In the data rows, 128 means zero.
Here are some points, each followed by its number:
[143 107 131 112 129 159 149 135 126 122  99 134 147 155 137 150 139 127
  80 114 126 140 125 131] 0
[ 76 202 122 255 135  90 103 108 118  87 118 102 117  85  70 110  85 115
  73  99  82  77 100  91] 1
[155 115 133 122 128 164 142 149 137 117 104 137 148 145 123 135 130 127
  90  99 109 102 127 138] 2
[153 116 113  94 139 140 148 142 144 146 117 144 143 131 123 114 133 132
 133 118 122 112 129 134] 3
[138 106 114 113 138 146 142 136 147 131 133 137 135 124 117 103 129 133
 165 104 138  92 152 130] 4
[ 55  48  83 152  80 114 100  73  79 164 165 106  78 110 179 103  90 119
 255 101 216 156 202 134] 5
[ 80 224 155 182 158  39 110 116 133 124 194 116 112  68  92 128 127 134
 152 109 136 119 132 117] 6
[117 141 127 135  79  86 124  76  76 162 190 119 116  91 159 121 124 168
 243 184 158 206 125 137] 7
[ 77 241 143 230 143  74 103 117 124 113 122 107 134 100 110 187 124 117
  47 125  97 137  67 122] 8
[109 101 105 110 127 103 130 111 122 135 149 139 102  91 115  85 120 145
 242  94 168  98 137 131] 9
[ 91  73 125 124  82 135 107  75 141 146 149 131  89 129 137 183 155 107
 184 186 168 130 185 124] 10
[167 189 141 173 148 100 111 147 138  98 141 112 143 117  88 121 117 108
 112 107 114 110 105 144] 11
[141 116 137 134 135 123 126 147 139 122 169 124 131 100  99  92 130 125
 169 111 139 112 168 146] 12
[201 131 104  71 134 119 158 111 108 147  85 123 145 186 166 169 113 106
  60 134 108 204  25 146] 13
[129 131 145 152 139 130 121 155 141 123 169 133 132 112 107 112 127 124
 136 109 134 115 159 151] 14
[ 98  86 111 114 117 129 135 111 126 140 161 135 103 102 137 119 129 148
 213 146 159 137 112 128] 15
[ 61 231 151 225 141  65 101 113 121 125 168 106 113  79 104 151 135 135
 140 142 115 135  82 109] 16
[145 141 107 123 139 145 142 127 129 108  92 120 148 150 140 160 148 124
  81 142 114 130 100 122] 17
[104 124 122 117 123 138 105 149 123 137  50 158 114 165 158 104 115 117
 116 133 143 132 197 131] 18
[195 168 116 176 117 124 102 126  95  68  57  82 167 212 124 194 119  88
   6  90  87 141  52 137] 19
[146 117 123  94 137 148 148 142 150 135 110 136 148 132 112 123 142 134
 119 128 116 102 144 122] 20
[160  95 171 112 114 148 133 139 127 136 168 133 138 123 124 121 133 131
 114  96 113 121 143 141] 21
[146 133 138 128 131 130 130 135 142 122 129 118 148 119 122 106 157 126
 141 130 113 104 162 138] 22
[ 34  12  99  99  18  34  51  20  12 144 255  66   0   0 118   8  32 104
 255 158 205 185 146  91] 23
[112 127 129 120  92 122 140 116 120 151  61 120 137 169 152 243 131 123
  41 187 123 207  76 129] 24
[121 109 137 116 145 144 138 141 151 139 124 140 144 135 128 130 129 121
 120 102 138 103 167 147] 25
[155 114 111 105 127 141 108 139 117 106  72 119 116 223 145 122 120  88
  71 130 123 179  99 138] 26
[154 143 120 103 147 149 130 154 147 117  83 144 145 154 115 104 130 125
  95 112 105  90 137 124] 27
[145 108 120  99 133 133 147 135 139 123 125 129 132 119 118 122 152 130
 135 161 134 124 134 115] 28
[137 118 129 107 127 133 147 136 144 138 102 132 146 142 127 160 137 127
 105 149 127 131 133 128] 29
[ 99 120 124 125 124 140 104 152 121 141  54 162 117 180 166 113 105 120
 121 134 151 151 175 145] 30
[128  66 143 107 113 104 144 102 128 130 207 116 115 105 156 129 133 143
 166 192 169 176 102 131] 31
[139 117 117  99 132 140 144 130 138 140 133 143 133 114 120 100 133 148
 176 118 131 103 146 128] 32
[110  92 113 104 118 114 131 109 118 148 156 133 109  99 130  93 127 149
 233 120 156 120 138 130] 33
[130 118 114 103 126 154 149 133 126 137 109 133 132 145 141 134 138 141
 121 138 130 151 133 119] 34
[140 151 124 123 141 121 130 136 141 129 122 118 144 132 123 174 142 116
  81 143 108 128  82 136] 35
[127 112 130 134 141 154 144 143 146 114 148 143 135 123 123 131 130 138
 113 117 129 118 114 135] 36
[ 75  92  95 137 116  72 115  86  87 143 162 142  71  65 133  71  92 143
 255  89 214 123 153 145] 37
[129  91 122 129 107 137 104 123 107 132 110 108 119 196 171 144 133 100
 109 138 145 204 122 148] 38
[101 100 126 104 118 142 124 133 114 153  88 143 117 131 151 100 121 131
 161 138 150 132 214 123] 39
[ 93  80 108 143  92 128 119  93 113 164 187  99  94 100 164 102  86 117
 250 152 188 149 182 111] 40
[134 123 114 130 135 145 136 131 148 133 141 130 134 117 119 109 122 134
 167 122 133  96 147 121] 41
[165 154 134 102 141 125 132 139 119 127  76 134 141 138 109  85 150 124
 139 125 104  88 190 122] 42
[106 112 107 187 107 130 121 114 132 144 159 111 123 119 160 146 106 120
 179 151 171 148 145 141] 43
[124 104 114 105 134 144 146 131 143 134 141 142 124 113 123 108 127 145
 175 131 140 107 132 127] 44
[ 93 245 144 164 159  75 119 123 133 124 144 123 119  96 103 150 124 147
 119 134 114 129  85 118] 45
[141 139 132  93 152 132 140 140 152 135 136 133 132 125 122 138 138 133
 110 143 114 114  99 123] 46
[123 142 132 122 146 126 140 133 149 135 152 139 131 105  99 102 133 144
 158 113 123  90 147 116] 47
[135  99 144 125 109 132 124  94 152 142 160 141 129 118 115 135 140 112
 152 137 145  90 192 117] 48
[140 153 129 109 150 136 146 143 151 128 121 138 139 113 110 111 140 144
 134 124 113  92 141 118] 49
[151 123 115  90 143 151 153 142 138 129 106 140 142 135 119 118 141 141
 120 123 120 113 135 115] 50
[167 141 144 100 139 114 132 121 117 111 157 122 120 143 131 159 129 128
  87 167 113 181  49 122] 51
[ 89 124 142 186  98 149 106 100 152 115 138 137 111 138 143 168 128 138
 148 133 160 131 160 144] 52
[146 117 124  91 136 154 150 137 137 135 113 141 144 133 120 114 146 143
 124 119 116 112 143 118] 53
[141 131 123 107 137 139 143 140 150 132 120 132 144 129 113 146 140 130
 107 137 110 111 112 125] 54
[170 152 112 126 142 144 140 137 139 106  88 120 159 149 118 135 141 119
  87 121 100  94 116 120] 55
[148 130 126 107 128 133 123 142 118 130  68 129 142 144 116  85 138 116
 125 117 113  89 212 120] 56
[160 243 143 172 163  73 100 133 137  93 143 103 135 102  86 129 111  99
  98 103 104 100  79 131] 57
[ 77  51 128  95  96  45 115  72  90 142 248 106  57  55 146  94 114 154
 255 195 198 177 113 115] 58
[149 138 115 138 143 140 143 135 148 111 116 125 148 129 119 130 141 129
 115 132 117 103 123 126] 59
[173 243 117 219 129  98  53 130  87  87  16 102 189 212 129 168 106  56
   0  66  78 121  55 151] 60
[121 108 125 127 125 125 129 113 135 139 189 117 119  96 118  95 102 131
 197 148 144 113 142 108] 61
[145 153 121  88 122 137 128 139 105 140  64 129 142 177 131 116 147 127
 102 151  96 148 121 118] 62
[169 206 116 180 137 119  73 152 112  80  31 113 162 209 129 167  90  61
   0  88  88 141  49 154] 63
[118  96 123 104 122 135 134 146 143 152 140 126 125 119 127 160 137 118
 114 161 134 156 110 135] 64
[117 110 128 127 166 120 118 124 130 109 149 133 119  89  95  45 116 111
 162  46 121  39 247 145] 65
[ 71 255 162 237 161  31  98 127 125 112 199 114 104  47  76 134  99 125
 131 106 131 109 123 116] 66
[122 141 106 229 115 102  97 114 124 127 192  93 115 104 133 128  92 112
 206 139 172 130 134 141] 67
[129 105 131  86 129 127 145 120 126 131 169 131 112 117 123 105 130 150
 163 171 137 154 114 111] 68
[ 60 100 142 249  69  63  63  68  81 144 255  56  92  63 124 147  59  89
 162 189 151 203  79 127] 69
[134 125 117 110 142 144 139 137 148 129 137 146 138 126 127 120 136 144
 134 117 125 103 122 139] 70
[117 101 134 172 114 151 133 114 119  97 119 111 136 151 163 189 146 120
  57 146 120 172  71 143] 71
[151 130 117 115 141 155 129 153 144 116 102 140 146 157 114 127 124 115
  90 107 109 105 110 137] 72
[165 230 144 182 155  67 105 146 132  96 132 107 142 111  85 129 105  97
  91 108 109 113  90 133] 73
[162 174 125 125 148 127 133 143 145 113 114 125 147 127  95 117 129 124
 111 117  99  90 111 122] 74
[145 143 129 109 146 127 139 141 149 129 143 134 133 115 110 106 138 144
 148 129 119 106 125 125] 75
[160 136 110 165 137 123 130 137 139 118 125 125 148 130 114 115 121 127
 139 108 138 101 119 141] 76
[161 121 115  96 135 153 143 148 127 120 100 133 137 151 126 136 141 130
  91 115 120 127 121 124] 77
[118 181 130 116 156 121 141 140 140 126 122 141 131 106 125 147 140 141
 100 147 106 131  86 123] 78
[ 88 135 147  94 113  86 120 109 109 184 190 115  92 105 158 163 118 146
 172 241 145 199  77 115] 79
[142 102 122 111 140 152 150 144 150 119 133 140 137 126 113 122 137 129
 121 121 132 114 129 132] 80
[139 113 113  81 127 127 150 123 110 127 118 133 113 144 137 123 140 145
 124 178 139 177 105 104] 81
[127 106 130 102 126 148 144 130 127 147 129 136 136 128 130 113 139 146
 148 126 134 133 155 121] 82
[121 128 114 142 136 135 135 128 141 135 131 137 128 125 149 152 123 141
 153 129 151 126 108 147] 83
[119  99 114  92 115 131 130 122 122 148 141 133 117 103 123  91 134 136
 204 125 137 109 172 119] 84
[154 106 142 149 122 136 136 114 157 123 147 139 145 116 116 135 130 108
 127 116 146  85 168 127] 85
[138 121 119 106 129 144 144 136 151 136 116 140 140 124 110 138 137 138
 124 135 119 111 128 125] 86
[143 107 132 126 134 154 146 142 147 122 142 138 137 117 121 128 141 132
 123 119 124 109 126 134] 87
[106 220 140 165 150 105 120 135 135 127 140 123 133 111 117 152 128 135
  93 130 107 140  86 129] 88
[141 117 119 102 139 157 146 138 143 129 115 137 136 144 124 125 134 137
 120 122 123 121 127 124] 89
[120 104 131 126 129 137 139 120 143 136 179 126 127 106 122 110 117 136
 161 143 136 116 133 122] 90
[130 232 142 193 147  88 113 118 130 100 121 108 138  94  84 121 117 106
  84 100  85  81 115 115] 91
[158 124 158 138 116 168 139 137 136 134 116 139 151 124 130 135 128 135
  99  80  91  86 141 134] 92
[145 101 145 101 125 114 119 155 131 148 154 119 115 133 130 149 128 111
 126 156 149 167 138 148] 93
[138 150 126 127 143 136 110 155 128 115  49 144 138 192 133 114 116 110
  84 115 121 124 134 144] 94
[127 119 142  84 150 124 138 134 145 137 168 148 115 101 113  96 144 142
 168 112 135  99 158 131] 95
[131 118 121 112 131 150 151 127 134 128 122 128 136 127 136 132 150 145
 118 149 117 129 119 116] 96
[141  99 140 113 128 155 146 143 143 130 146 144 137 116 116 120 138 139
 127 107 120 105 132 133] 97
[159 173 134 117 147 121 134 140 138 127 122 125 149 126 101 112 134 126
 115 114 101 102 120 119] 98
[144 113 124 103 130 143 136 150 147 139 130 136 136 127 110 125 138 128
 128 126 123 116 138 135] 99
[125  94 156 130 119 149 136 134 136 140 157 157 120 103 128 120 119 148
 149  99 132 106 147 141] 100
[145 123 117 115 142 155 144 143 147 117 111 135 146 138 117 126 138 131
 110 119 117 102 127 128] 101
[133 105 127 112 159 127 119 138 135 119 140 132 130 104  98  63 122 106
 147  60 124  56 235 144] 102
[123  99 114 131 111 160 129 125 111 111  81 114 147 194 161 174 135 119
  54 118 131 174 104 137] 103
[105 139 105  99 114 166 110 128 105 147 101 144 144 168 154 209 127 130
  47 105  85 151  42 132] 104
[137 125 121 126 135 149 135 139 144 132 145 138 144 126 123 125 133 135
 120 121 116 113 128 138] 105
[146 136 126 122 133 140 136 139 153 129 108 143 147 132 106 135 132 135
 116 113 113  98 128 134] 106
[151 113 131 127 129 163 137 144 136 117  99 132 146 154 132 144 127 122
  82  99 115 117 120 138] 107
[194 223 151 221 137  98  96 122 113  75 102  98 156 129 101 177 113  92
  50  88  73 112  45 135] 108
[139 167 119 155 137 135 117 138 134 122  70 132 154 149 135 124 130 111
  98 111 104  92 150 137] 109
[131 135 132 111 170 126 134 143 152 138 153 128 140 121 129 122 139 122
 122  98 122  97 129 140] 110
[136 111 149 106 141 138 135 136 142 125 162 139 120 118 100  93 129 133
 121  93 124  84 189 116] 111
[ 96 180 128 199 144 113 123 123 139 108 124 120 115  93  91 110 111 136
 122 109 105  79 120  99] 112
[110 105 132 114 128 147 146 146 139 104 140 139 116 144 139 157 138 154
 102 156 136 158  80 129] 113
[145  99 144 110 126 153 143 141 142 131 147 144 135 121 120 129 138 137
 120 110 117 114 120 133] 114
[141 158 134 112 139 129 118 142 137 126  91 142 143 154 133 124 139 122
  95 128 109 115 121 125] 115
[138 121 132 180 129 148 131 132 134 108 117 123 148 139 136 162 124 115
  88 106 130 129 108 144] 116
[149 145 138 112 146 126 136 139 144 134 158 130 138 112 101  98 126 132
 151 127 118 101 134 123] 117
[158 170 128 134 150 118 128 140 144 112 129 124 147 120  89 110 129 122
 117 106 105  86 117 125] 118
[ 79 102 161 218  93 130 113  95 142 108 176 130 128 116 145 154 129 129
 137 120 174 131 181 149] 119
[110 128 105  91 112 143 129 128 121 154 109 143 119 116 132 122 144 158
 168 150 119 120 162 118] 120
[112 114 127 110 116 147 148 116  95 147 102 131 133 153 164 138 148 151
 103 142 132 182 134 108] 121
[114 106 113 121 126 135 131 121 133 139 151 134 119 104 121  99 114 135
 202 119 147 105 153 123] 122
[133 112 123 149 150 113 147 128 147 113 176 127 131 102 148 118 101 131
 171 115 189 124 137 142] 123
[101 102 111 111 102 159 110 142 106 135  39 149 109 206 181 129 122 122
  76 144 134 179 149 135] 124
[137 106 138  94 150 143 132 155 146 136 132 136 145 144 135 127 146 108
  87 109 127 110 140 133] 125
[162 160 109 126 147 137 136 138 142 122  94 135 147 142 116 128 133 132
 125 110 116  93 118 132] 126
[134  70 107  91 125 135 147 117 126 132 142 138 111 111 124  77 113 126
 211  86 178 108 158 136] 127
[147 120 125 104 130 131 141 128 137 134 139 130 134 112 120  97 137 147
 178 137 128 105 148 118] 128
[ 66 255 148 227 138  50  95  89 113 105 171  93 110  67  95 116 121 134
 150 134  99 105  85  97] 129
[146 124 127 136 146 139 146 137 150 114 126 121 145 112 118 124 138 130
 132 135 129 101 149 128] 130
[126 183 143 175 150 102 123 143 141 116 156 120 133  96  91 111 122 129
 124 104 119  97 140 123] 131
[103  98 154 193 108 136 123 108 145 110 170 131 131 115 134 135 134 126
 131 113 167 118 173 145] 132
[ 74 186 132 215 142  95 113 125 133 106 166 119 126  91 104 139 119 131
 111 129 110 115  84 121] 133
[ 69 116 122 167 125 120 124 113 114 144 192 142 106 106 172 124 103 154
 180 118 166 152 122 156] 134
[151 134 128 161 132 148 138 129 138 112 112 123 144 139 135 161 134 128
  97 107 114 119 106 132] 135
[100  89 164 123 104 134 147 108  91 171 160 130 129 117 168 150 133 146
 147 135 168 206 172 128] 136
[132 133 115 115 119 149  94 160 116 103  12 139 131 225 158 111 113  92
  33 130 112 145 168 130] 137
[131 108 121  88 133 119 138 127 136 132 161 133 117 101 113 101 134 152
 185 146 134 109 123 118] 138
[153 174 125 129 145 130 110 153 132 112  59 138 147 180 119 120 120 109
  77 110 106 112 117 136] 139
[ 92 135 141 142 107 100 123  95 102 155 132 102 136 104 143 104 157 147
 201 160 132 159 212 116] 140
[132 123 138 126 115 144 122 108 158 132 143 146 124 128 119 145 134 125
 144 137 140  96 166 124] 141
[ 82 171 122 182 145 120 121 130 138 116 157 123 127 100 111 134 132 139
 136 134 114 117  90 128] 142
[114 105 128 139 105 127 128 107 116 158 181 113 127 105 133 110 112 134
 198 157 147 145 146 120] 143
[100  98  97 197 113 123 112 105 125 142 164 107 107 114 159 121  78 122
 231 133 200 136 151 136] 144
[ 21 239 119 255 110  36  67  62  84  55  95  65 101  56  42 122  39  80
   1  82  53  78  79  61] 145
[140 117 122 100 129 139 147 127 135 141 136 140 134 113 121 104 134 149
 170 124 130 109 146 130] 146
[138 113 122 118 140 149 147 143 154 109 141 130 138 132 115 128 140 146
 119 127 115 102 107 128] 147
[177 101 120  96 151 134 161 127 144 117 137 132 137 135 125 105 116 131
 141 105 152 119  95 130] 148
[140 115 116 109 150 141 149 140 150 130 127 152 136 117 123 106 129 141
 157  97 144  91 141 137] 149
[145 104 123 104 132 153 151 136 133 126 106 136 150 148 126 132 148 129
  90 112 116 123 134 124] 150
[166 132 135  93 142 145 145 136 142 119 132 137 138 131 116 125 138 138
 108 120 100 103 105 118] 151
[130 110 129  96 128 140 143 133 148 144 136 144 129 115 115 114 131 144
 164 137 132 114 147 124] 152
[106 115 124 110 123 148 120 139 135 154 113 158 116 127 149 120 121 138
 149 126 142 118 169 129] 153
[103 127 118 174 129 129 122 123 138 134 146 131 126 125 155 156 106 127
 147 123 161 143 121 157] 154
[152 119 126  99 141 143 139 153 153 133 122 130 139 126 111 117 137 126
 128 128 128 101 155 129] 155
[133 133 117 129 133 143 130 135 139 126 135 139 143 136 137 139 133 139
 112 118 123 122 107 142] 156
[ 94 115 132  97 126 146 108 146 110 139 131 148 128 186 150 163 134 123
  66 131 109 189  75 159] 157
[118 115 142 101 121 129 136 126 140 156 149 136 120 117 130 137 127 144
 159 167 141 143 129 128] 158
New points follow, each followed by the numbers of its five nearest points above by angle, nearest first.
[ 95 155 132 252 103 104  86 102 104 136 242  87 136 102 131 172  93 107
 104 155 126 184  78 147] >> 69 133 16 67 142
[ 93 144 161  98 155  77 127 128 135 150 185 137 103  88 124 117 153 156
 190 121 158 138 157 129] >> 95 58 33 138 9
[116 161 133 110 150 128 142 133 139 139 120 141 126 117 122 126 150 152
 127 131 113 115 115 125] >> 78 49 46 75 98
[127  97 134 115 131 135 135 137 146 142 125 124 143 127 124 125 135 122
 135 125 141 112 182 136] >> 25 48 155 102 39
[153 116 132  97 134 136 132 153 143 135 131 134 130 130 112 123 134 129
 131 131 130 125 141 136] >> 99 155 3 20 80
[142 139 115 104 124 142 117 132 109 130  45 135 130 157 150  94 135 107
 100 106 119 104 226 114] >> 56 18 42 137 109
[141  80 131 105 105 152 145 132 102 136 128 122 130 144 157 149 157 132
 100 125 137 177 142 135] >> 121 38 34 0 103
[165 147 165 108 138 107 127 138 124 119 116 123 119 140 127 124 151 130
 124 155 130 148 122 112] >> 51 81 62 115 28
[137 127 118 131 136 143 132 130 140 124 129 136 143 136 139 142 133 134
 106 118 120 124 104 144] >> 156 135 107 104 116
[153  77 169 131 108 135 134 129 124 128 201 114 137  99 136 121 143 116
 124 109 133 134 162 145] >> 21 100 132 12 14
[163 138 120 104 148 147 131 148 146 116  95 137 145 154 112 107 127 121
 103 107 108  94 128 127] >> 27 72 101 55 126
[113 102 103 156 114 141 136 114 124 108 120 101 135 151 161 183 159 127
  91 173 138 184  78 126] >> 71 24 103 113 38
[181 157 139 180 118 139 109 135 104  95  69 101 169 187 131 184 120 103
  29  75  87 125  75 143] >> 19 63 60 135 108
[118 158 125  99 121 148 109 129 140 164 100 154 124 111 153 144 121 137
 108 130 111  87 157 100] >> 153 120 115 18 49
[ 80  58 100  34  86 132 117 101  81 124  91 123  67 181 126 114 106 109
  82 182 107 241  49 113] >> 81 157 38 26 124
[ 98 113 124  98  85 133 109  99  58 186  60 125  96 170 203  97 134 120
 171 152 143 199 238 107] >> 39 18 30 140 121
[198  67 110  81 157 123 186 103 131  95 121 139 122 133 132  73  71 110
 166  48 216 124  71 139] >> 148 127 149 123 4
[ 91 106 123 155 177  86  88 102 104  92 171 116  98  76  90  12 101  94
 207   0 140  22 255 158] >> 65 102 12 111 9
[118 146 131 123 150 129 138 141 150 130 169 141 129 102 101 101 127 146
 150 117 122  94 136 119] >> 47 117 75 95 49
[ 90  93 118  99  97 147 109 125 100 165  62 152 109 153 169 104 131 138
 152 141 142 154 201 127] >> 39 18 30 153 124
[144  60 217 173  80 148 118 139  98 138 234 130 111  79 149 149 116 122
 110  71 141 152 149 167] >> 21 100 132 119 136
[147 118 125 150 144 139 144 141 150 114 139 128 152 102 112  90 129 126
 138 107 129  86 158 131] >> 130 102 65 41 4
[201 199 173 203 126 115 103 132 105  84 147 113 147 105 112 192 108 105
  44  83  78 116  36 139] >> 108 73 57 11 19
[107  87 150 158 100 160 126 130 104 138  97 141 133 162 167 174 118 134
  80  90 140 165 133 154] >> 103 124 71 0 38
[113 103 130 115 124 136 149 117 132 109 163 123 114 133 147 156 139 158
 124 186 129 175  64 127] >> 113 51 31 79 81
[129 138 128 105 135 135 144 134 132 141 119 135 141 128 120 116 149 148
 137 132 119 127 143 118] >> 53 50 49 82 20
[139 103 136  79 128 133 152 130 126 124 126 135 118 126 133 128 147 149
 129 166 136 158 109 108] >> 81 68 28 96 34
[123 143 150 122 161 122 128 140 143 144 123 128 154 140 145 146 132 117
  98  99 131 109 164 152] >> 25 125 110 109 92
[138 120 119 127 136 148 140 136 145 123 134 141 150 132 131 125 132 136
 119 110 125 108 128 138] >> 105 70 87 101 80
[143 119 129 101 138 140 145 136 149 133 121 130 146 134 119 143 145 127
 104 142 113 115 118 126] >> 54 86 46 29 20
[132 119 125 119 124 127 135 116 131 142 172 127 127 101 118  98 115 141
 189 142 135 118 139 116] >> 61 90 122 138 143
[167 144 113 105  95 121 146 105  86 143  72 130 145 144 170 139 151 164
 144 153 126 182 135 140] >> 121 62 34 81 13
[115 135 117 171 121 131 120 121 134 132 156 122 147 129 143 161 121 128
 118 137 133 146 101 146] >> 154 71 69 116 43
[124 116 122 184 127 137 132 118 137 125 152 131 150 128 157 148 104 124
 117 124 153 148 114 149] >> 154 116 43 119 132
[151 126 116 114 143 152 147 142 148 116 108 135 145 139 114 129 140 131
 109 124 114 103 117 123] >> 101 59 72 55 54
[141 115 132 108 125 136 137 139 146 137 119 127 143 133 116 153 140 121
 106 148 119 129 120 133] >> 29 54 86 64 35
[ 57  71  96  79  68 126  81 113  50 130   0 139  64 188 190  59 124  96
  92 142 129 162 255 100] >> 18 124 30 39 137
[ 70  44 125  40  80 114 109 103  80 137 100 129  57 187 164 111 130 128
 120 218 141 255  76 124] >> 81 38 121 79 124
[143 122 131 131 133 132 126 151 144 137 134 126 130 127 118 150 128 113
 100 124 123 128 118 148] >> 35 107 116 125 54
[142 174 127 128 137 132 112 137 141 129  99 132 145 135 129 121 130 117
 110 110 113  96 147 117] >> 109 115 139 27 126
[ 71  80 122  83 106  81 124  92  99 143 224 125  56  80 162 122 119 178
 236 232 188 199  91 116] >> 58 31 79 15 7
[137  99 141 120 131 145 147 135 148 104 177 122 134 122 125 132 139 151
 117 134 112 115  92 125] >> 147 36 114 87 97
[134  98 131  93 131 127 148 125 141 131 164 134 121 110 125 102 128 144
 173 150 144 120 134 125] >> 138 44 68 90 152
[140 124 174 229 118 135 117 122 121 107 159 129 130 120 146 203 110 114
  79  92 123 149  64 155] >> 116 71 135 108 8
[138 129 131 108 165 137 139 146 151 136 141 130 147 123 122 118 141 122
 112 102 120  87 135 134] >> 110 125 70 105 155
[145 107 136 145 133 145 141 134 153 117 138 136 149 116 114 104 133 124
 126 102 130  86 164 135] >> 85 102 111 130 65
[125 115 122 127 134 143 140 127 144 139 153 136 133 110 118 103 123 137
 167 118 131  98 146 127] >> 41 122 4 44 32
[129 163 122 118 122 116  96 124 114 126  52 123 120 121 132  84 113 103
 117 116 114  80 247  99] >> 56 42 18 102 39
[125  95 117 171 106 155 119 122 108 123  99 107 144 180 161 168 131 108
  82 109 146 168 127 147] >> 103 38 71 116 124
[176 165 105 126 140 133 136 133 120 101  81 109 146 161 125 158 134 117
  71 152 105 128  73 113] >> 17 19 55 35 63
[141 103 151 143 108 134 128  97 155 134 158 142 134 119 116 136 132 106
 140 130 151  90 192 120] >> 48 85 141 132 111
[131 116 122  93 128 137 140 135 139 148 129 129 130 117 120 115 132 135
 158 157 128 114 155 117] >> 152 128 146 120 84
[131 144 117 140 134 144 130 134 146 126 134 136 140 133 138 146 122 138
 112 131 126 127 104 140] >> 156 135 35 116 104
[132 138 123 121 137 148 116 151 137 129  71 149 135 174 137 116 117 118
  93 113 124 120 141 140] >> 94 137 139 27 115
[136 161 118  92 121 121  99 160 101 106   0 139 118 205 144  88 130 105
  42 151  97 141 198 113] >> 137 94 62 18 124
[134 109 135  91 139 146 149 139 149 117 159 140 125 128 121 118 138 150
 127 141 120 118 106 124] >> 147 114 46 80 70
[125 191 127 144 139 107 112 145 141 135 116 116 127 132 139 224 123  93
  38 163 108 158  41 135] >> 35 24 8 88 104
[124 162 112 131 120 116 123 128 143 130 112 120 123 114 113 207 120 114
  85 189 111 147  62 123] >> 35 24 78 51 8
[123 133 121  98 125 147 139 132 116 158  92 139 139 138 142 122 143 140
 141 142 115 132 154 117] >> 120 34 82 39 62
[123 105 140 121 122 126 143 130 145 142 130 133 134 135 136 169 128 123
 111 156 142 155 120 140] >> 64 24 29 93 113
[116 104 126 110 112 155 140 120 102 144 105 123 126 153 160 140 142 144
 100 141 128 184 132 118] >> 121 34 124 38 103
[101 151 130 164  89 102 119 124 125 142 107 118 123 130 139 255 112 106
  54 211 127 216  49 144] >> 24 71 35 51 104
[126 108 138  84 112 124 126 133 122 163 143 125 111 118 128 121 131 135
 167 178 135 154 146 121] >> 158 68 79 58 143
[160  90 207 122  92 151 127 134 118 146 170 139 139 120 135 134 125 137
 102  72  92 112 143 146] >> 21 92 114 100 97
[113 127 125 134 124 161 126 127 156 115 122 142 123 136 123 126 136 148
 145 120 133 103 161 135] >> 141 4 41 153 25
[119 154 104  89 135 161 129 133 126 131 105 147 141 152 129 178 125 136
  80 113  87 118  63 121] >> 104 17 35 156 54
[141 106 125  87 137 124 147 127 141 125 169 135 119 109 121 102 128 150
 174 151 141 122 113 117] >> 138 68 44 90 128
[162 118 158 138 120 160 139 136 136 131 138 133 149 110 122 119 135 130
 110  84  94  79 154 133] >> 92 97 21 2 87
[119 114 116 114 134 137 136 126 138 142 144 139 126 110 126 108 118 141
 187 121 146 107 147 129] >> 122 44 9 84 33
[130 118 125 124 103 125 130 128 133 140 121 119 137 127 116 186 136 118
  98 179 120 161  99 135] >> 24 64 35 71 29
[142  85 161 150  88 177 127 135  98 123  83 125 139 193 175 206 113 122
  25  89 109 178 107 161] >> 103 0 71 107 104
[108 112 122 173 109 104 103 106 114 123 243 101 106  80 101 106  88 108
 152 143 129 126 102 119] >> 69 67 61 23 90
[137 115  94 107 116 156 142 133 105 105  51 125 134 204 157 182 134 121
  38 123 127 184  85 121] >> 103 26 0 17 24
[145  99 144 111 126 155 144 142 142 133 154 142 139 110 115 111 137 136
 132  97 121  97 148 132] >> 97 114 87 111 21
[146  98 144 112 126 151 145 141 141 133 159 140 139 109 117 110 139 134
 131 101 119  98 150 135] >> 97 114 87 21 111
[137 125 121  98 136 156 146 135 128 148  96 141 145 145 126 101 146 137
 133 111 109 104 155 122] >> 53 50 20 3 42
[122 117 121  99 133 150 129 145 141 139  99 155 124 134 130 102 125 137
 144 123 132 104 168 125] >> 153 39 56 4 18
[130 105 119 157 109 168 127 137 102 100  60 118 140 205 164 198 119 106
  20 108 137 183  90 152] >> 103 71 0 19 26
[ 15 246 116 255 119  34  70  72  95  62 116  73  93  45  59 140  68  94
  27 111  65 102  33  66] >> 145 1 8 133 129
[115  59 159 144  91 150 138 127 103 138 192 125 111 107 166 137 144 127
 128 114 163 187 163 150] >> 136 132 31 119 134
[ 13 142 157 202  81 155  89  85 146  85 173 160  63 135 151 172 132 189
 164 155 165 153 177 143] >> 52 119 132 134 154
[128  90 157 130 110 121 128 113 120 120 179 106 128 124 150 158 155 131
 115 171 131 181 103 138] >> 31 79 64 51 93
[151 106  95  65 128 109 135 113 100 107  92 120 106 160 127 137 144 120
  87 181 131 196  65  95] >> 81 13 51 26 24
[134 117 129  96 133 143 145 135 149 143 132 143 133 117 115 111 130 144
 155 131 127 106 152 123] >> 152 146 32 128 44
[ 54  25 154 137  97 107 146  97 113 112 245 122  69 114 169 170 115 151
 172 219 208 255  52 143] >> 31 58 79 69 134
